Which row each row swaps with, under one turn or mirror:
The rows were stretched afterwards, more along some directions than others.
gufi: 2; 11; -17; -11; -21; -35; -29; -14; -3; 27; -4; -3; -12; 57; 28; -10
Zifu: -5; 28; -5; -25; -32; -19; -31; 14; -7; 34; -1; -6; 0; 41; 17; -22
Fabu: 0; 14; 11; -49; -12; -27; 14; -15; 15; 5; -18; 24; 5; 13; 38; -10
mozi: 20; -25; 4; -14; 14; -8; -12; -22; -9; -10; -13; 13; -12; 30; 62; 28
Resuk: -3; 17; -15; -9; 4; -4; 15; 18; -18; 16; 38; -3; 3; 27; -54; -22
vos: 4; 5; 2; -12; 0; 10; 44; 0; 12; -3; -16; 16; 27; -32; 3; 1
surin: 26; 13; -28; 32; 6; -29; 45; -18; -4; 28; -17; -10; 7; 28; 18; 3
nug: -14; 32; 13; -30; -4; -21; -2; 26; -12; 18; 26; -14; -12; 36; 0; -13
gefib: 8; 16; 0; 40; 22; -16; 43; 0; -6; 5; -31; -25; -1; -11; -11; 13
tokod: -3; 20; -21; -28; -4; -11; -9; 8; -25; 23; 32; -7; 4; 35; -29; -28
pize: 18; -1; -30; 28; -2; -24; 16; -31; -29; 17; -10; -19; 1; 10; 16; 3
Somon: -9; 10; 21; -36; -47; -5; -12; -16; 5; -10; -26; 29; 15; -1; 56; -14
Vafi: 28; 1; 17; -4; 25; 12; -11; 5; -13; -35; -34; 6; -13; 39; 26; 40
vini: -11; -22; 1; -7; -10; -13; -32; 25; -18; 3; -15; -2; -11; -2; -5; 3
Nabub: 35; 16; -18; 36; 17; -14; 43; -14; -20; 15; -13; -21; 4; 16; 6; 2
gami: 9; -6; -12; 38; 3; -5; 28; -10; -29; -6; -7; -11; 1; -1; 0; 17
muti: 1; 27; -22; -13; -10; -6; -7; -2; -5; 24; 27; -11; 7; 34; -30; -33
duzo: -11; 3; 8; -17; -18; -10; 29; -22; 25; -6; -20; 20; -11; -18; 29; 31
Dudu: 2; 22; -9; -31; -10; -3; 28; -20; 32; 12; -6; 20; 14; -8; 10; -4
Bor: -7; 11; -3; 9; -7; -11; 5; -2; 3; 35; 47; -7; -14; 25; 3; 1
fepo: 3; -29; -1; 10; -20; 8; 0; -17; 6; -5; -10; 28; 14; -41; 12; -10
muvo: 5; 18; 26; -8; -9; 11; -10; 4; 39; -10; -48; 9; 7; -8; 54; -8
dav: 20; -21; -1; -6; 27; 3; -8; -9; -13; -29; -41; 7; 1; 18; 24; 45
fulig: 12; 11; -19; 19; 23; -32; 62; -10; -24; 8; -21; 0; 4; 26; -30; 13
forab: -4; 10; 12; -33; -10; -15; 15; -15; 31; -8; -33; 33; 1; -5; 5; 15
fusag: 7; 17; 24; -17; -30; 12; -25; 5; -5; -11; -17; 24; -2; 4; 56; -11
melar: 19; -11; 6; 1; 49; 23; 8; 20; 2; -19; -6; 8; -12; 16; 4; 36
sive: -4; 24; 11; -14; 8; -14; -1; 41; -10; 22; 2; -17; -8; 19; -9; 6
lume: 2; 0; 10; -17; -37; 0; -19; -43; 3; -22; -17; 29; -5; 14; 48; -3
febob: -23; 22; 19; -34; -33; -31; -28; 9; -12; 30; 26; 11; -23; 45; 14; -12
Dudiz: -14; 32; -14; -39; -23; -38; -6; -4; -20; 36; 14; -1; -7; 52; 3; -1
nogi: -9; 9; 0; -16; -15; -22; -24; 18; -9; 21; -33; -19; 16; 22; 20; -21
buf: 19; -10; 8; 10; 11; -2; 3; -17; 17; -3; -31; 13; -17; 14; 38; 47
Muv: -15; -2; -7; -43; -31; -16; 25; -21; 10; 10; -2; 34; 18; -2; 14; -16
pil: 14; -8; 13; -13; 35; -1; 13; -5; -10; -16; -10; 27; -14; 48; -3; 38
rivi: 20; -9; 7; 7; 26; 22; -10; 9; 7; -36; -39; 21; -10; 14; -8; 46
Dok: -7; 30; 9; 5; -7; 10; -41; 39; -11; -1; -14; -25; -6; 16; 4; -15
parof: 16; 9; -7; 43; 13; -8; 40; -3; -5; -5; -36; -13; 10; -3; -30; 5
bis: -1; 20; 14; -51; -22; -23; 37; -27; 7; 17; 17; 29; 8; 34; 49; -16
Nota: 0; 20; 14; -42; -21; -18; -3; -16; 25; -11; -31; 26; -3; 11; 39; 3
muso: 6; -8; 25; -5; 0; 10; -28; -16; -12; -36; -31; 16; -19; 27; 35; 45
zirut: 32; 17; -29; 40; 14; -14; 38; -24; -5; 7; -43; -17; 20; 9; -6; 9

forab pairs with Resuk
gufi pairs with lume
Fabu pairs with tokod
parof pairs with rivi
Somon pairs with Zifu

